Here is a table of points, one per row:
[  8  45 -16 -20  31  15 -12  38]
[ 33 -28  21  27  16  31  56 -63]
[  84  -43   58   23   25   21   50 -127]
[  9 -52   4  22 -44  31  31 -38]
[ -1  -6   1 -15   6  33  25 -31]
[ 11  38 -10 -31 -16 -14 -22   5]
[ 60 -58  37   4 -10  13   5 -31]
[  2 -22  -3  -2 -29   3  -9  37]
[ -7 -27   2 -34  23  13   8   5]
[  4  32  -8 -18  24   0 -18  24]
[ 13 -17  21  57  24   4  15 -71]
[  9 -12 -25 -33 -27 -22 -13 -35]
[-15 -39  -5 -12 -59 -32   0  33]
[ -24  -26  -17   43 -127  -27   -4   58]
[ 38  67 -21 -42 -61  -5 -17  37]
[  2  34 -24  -3 -36  16 -36  57]
[ 54 -95  68  32 -31 -13  21 -52]
[-18   2  -4 -26  30 -12 -31  13]
[-25  38 -17  -5  -4   8   3  47]
[-16  45  32  -2 127 -57 -29  26]
[  2   6  19  12  11  27  68 -63]
[ -6 -13   9 -41   5  47  40 -13]
[ -15    7  -14   41 -127  -15  -36   46]
[-13  19 -16 -31  12   5 -14  12]
[-15 -56   6  27 -46 -19  56 -61]
[ -5  32 -24  37  -7  11 -18  32]
[-20   8  -2 -18  34 -32 -31  46]
[-19  25 -21  14  -9   5  -8  39]
[ -7   9 -21   4 -58   5  14  28]
[-13 -26  -3  -3  -1 -10   1  -6]
[ 10 -15   1 -13  -5  20   1  -5]
[-14  36  -3 -23  50  -9 -44  23]
[ -8  18  -3 -26  -9  49  50 -24]
[  4 -37  -5  15 -12  20  47 -44]
[ 16 -43  -9  15 -24  27  38 -42]
[  0  40  20   0  73 -15 -12  24]
[  17  -68   39   55  -55  -57   74 -105]
[ 39 -22   9  -6 -11  14  -1 -51]
[-46  56   4  33 127 -52 -80  43]
[  2  -5  -5 -23 -19   7  11  15]
[-17  32   5 -50  28  23 -20   2]
[ -2 -12  10   0  76 -55 -13  42]
[ -1 -34  28 -21 -44  18  -1 -11]
[-14  -3   1  14  30 -29 -45  26]
[  5  28  -6  -5 -25  13   9   3]
[-37  51 -20  43  53 -23 -57  10]
[-26 -13 -15  19 -96 -13  19  31]
[ -26  -18  -16   45 -127  -19  -19   55]
[  1  18   3 -32  47  34  -4 -14]
[-28  -3  -5   1 -17  15  41 -36]
[-10  18  11  -1  -6  28  36  -3]
[  5  38 -41  -7  13  -6 -12  17]
[ 18 -16  -5 -45   8   2  21 -12]
[ -40   18  -36   43 -127  -11   -5   52]
[ 26 -64  18  13 -14   2  18  -9]
[-34  12   4 -20 102 -56 -28  57]
[ 13   7  15 -20 -22  35  27 -22]
[-18   1 -26  -1 -91 -32 -23  83]
[-17  20  25 -22  74 -32 -28   3]
[ 18  27  -7 -31   4  51   9 -25]
[-19  16 -15  11  54  -2 -35  27]
[-46  20 -20  13  40 -43 -64  46]
[ 17  12  13 -54  10  34  34 -27]
[-12 -13 -23  14 -21 -11 -22   1]
[-27  41 -10  -4  22  -5 -50  28]
[-11  30 -28  61 -14  -4 -27  38]
[-10 -17 -16   6 -53   7   6  23]
[ -2 -16 -26  23 -34  31  22 -22]
[ 19 -13   4   4  -2  28  50 -24]
[-32  12  -1 -28  -1  21  -5   3]
[ 28  38  -4 -27  -3  36   9 -11]
[ 10 -20  28 -39  20  24  33 -27]
[ 26  22  30 -37  15  21  22 -16]
[ 25 -66 -13   6 -59 -18   3 -24]
[-60  32 -11  24 127 -93 -78  52]
[-36  35  12 -28  58 -16 -36 -14]
[  1   6 -28   0 -69 -11 -16  -7]
[-18  45   0 -57  53  17 -13 -10]
[  60 -118    6    8  -42  -24   27  -58]
[ -2  37  -8 -27  68 -22 -36  23]
[  0  41  -1  30  42  -8 -24  30]
[  0 -22  -7  12  13 -27 -31  12]
[-26  23   6  16  91 -34 -50  28]
[-48  12   5  -7 -64  -1  35  -4]
[ 28 -52   6  58 -32   9  -6 -23]
[  7 -10 -14  19 -14  17  -1  -2]
[  89  -45   71   51   74   23  116 -127]
[-19  45  -6  23  71 -18 -42  27]
[-13 -51  11  12  -6  40  55 -65]
[ 31 -46  37  32 -71 -18  31   6]
[ 18 -57   9  40  -3  57  65 -84]
[-22  22 -30  25 -48 -17 -27  31]
[ 68   3  29 -41  15  46  43 -25]
[  3  56   1 -58 100 -21 -23  27]
[ -34  -14  -17   71 -127  -42   -4  115]
[ -5   4 -17 -31  -9  16  -8 -18]
[-17 -10 -17   2 -70   0   9  41]
[  0 -10 -21 -21  -4  40  16  -7]
[ 24  -4  14 -38 -18  26  19 -19]
[ 16   7  11 -27  34   5  17  -5]
[ -7  15   9 -51  20  19 -18  14]
[ -2  -7  -8   3 -25  12  -8  28]
[-16  30  18 -15 122 -45 -38  58]
[-15  47 -22 -11  50  -7 -36  40]
[-16  39  21 -12 127 -38 -38  18]
[ 28  21   7 -37  27  39   1 -17]
[ 18  -9   5 -12  -5  23  50 -27]
[-31  48 -17  -3  56 -19 -46  44]
[ 47 -79 -14  68 -33  -7  -2 -65]
[ 37 -31  26  72 -75 -19  18 -30]
There is one direction along which these points spread out most. For each point below, how far along it does it lie, from 0 to 99? The average is 50, and the first point in the table lies past the average.
[-46  20 -20  13  40 -43 -64  46] >> 73
[-18  45   0 -57  53  17 -13 -10] >> 65
[-16  45  32  -2 127 -57 -29  26] >> 81
[  2  34 -24  -3 -36  16 -36  57] >> 57
[-19  45  -6  23  71 -18 -42  27] >> 73
[  2   6  19  12  11  27  68 -63] >> 37
[ -26  -18  -16   45 -127  -19  -19   55] >> 38
[ 13   7  15 -20 -22  35  27 -22] >> 41
[-22  22 -30  25 -48 -17 -27  31] >> 53
[  1   6 -28   0 -69 -11 -16  -7] >> 42
[-15  47 -22 -11  50  -7 -36  40] >> 71
[-20   8  -2 -18  34 -32 -31  46] >> 66
[-26 -13 -15  19 -96 -13  19  31] >> 38
[ 13 -17  21  57  24   4  15 -71] >> 40
[-14  -3   1  14  30 -29 -45  26] >> 62
[ -24  -26  -17   43 -127  -27   -4   58] >> 36
[-18   1 -26  -1 -91 -32 -23  83] >> 50
[  8  45 -16 -20  31  15 -12  38] >> 64
[  60 -118    6    8  -42  -24   27  -58] >> 21
[-16  39  21 -12 127 -38 -38  18] >> 80
[-19  16 -15  11  54  -2 -35  27] >> 66
[-13  19 -16 -31  12   5 -14  12] >> 58
[ 18 -16  -5 -45   8   2  21 -12] >> 47
[ -1  -6   1 -15   6  33  25 -31] >> 44
[ -2 -12  10   0  76 -55 -13  42] >> 67
[-16  30  18 -15 122 -45 -38  58] >> 83
[-32  12  -1 -28  -1  21  -5   3] >> 54
[ 68   3  29 -41  15  46  43 -25] >> 41
[ 33 -28  21  27  16  31  56 -63] >> 33
[ 28 -52   6  58 -32   9  -6 -23] >> 34
[ -7   9 -21   4 -58   5  14  28] >> 44
[-34  12   4 -20 102 -56 -28  57] >> 79
[  5  38 -41  -7  13  -6 -12  17] >> 60
[  17  -68   39   55  -55  -57   74 -105] >> 16
[ 16 -43  -9  15 -24  27  38 -42] >> 32
[ 18  -9   5 -12  -5  23  50 -27] >> 39
[-37  51 -20  43  53 -23 -57  10] >> 71
[  3  56   1 -58 100 -21 -23  27] >> 78
[-17  20  25 -22  74 -32 -28   3] >> 68
[  0 -22  -7  12  13 -27 -31  12] >> 55
[ -5   4 -17 -31  -9  16  -8 -18] >> 49
[ 31 -46  37  32 -71 -18  31   6] >> 30
[ 10 -15   1 -13  -5  20   1  -5] >> 46
[ -15    7  -14   41 -127  -15  -36   46] >> 41
[ 28  38  -4 -27  -3  36   9 -11] >> 49
[ 28  21   7 -37  27  39   1 -17] >> 52
[ -1 -34  28 -21 -44  18  -1 -11] >> 38
[-17  32   5 -50  28  23 -20   2] >> 61
[-31  48 -17  -3  56 -19 -46  44] >> 75
[  2  -5  -5 -23 -19   7  11  15] >> 47
[ -40   18  -36   43 -127  -11   -5   52] >> 41
[ -7 -27   2 -34  23  13   8   5] >> 51
[ -8  18  -3 -26  -9  49  50 -24] >> 42
[ 39 -22   9  -6 -11  14  -1 -51] >> 38
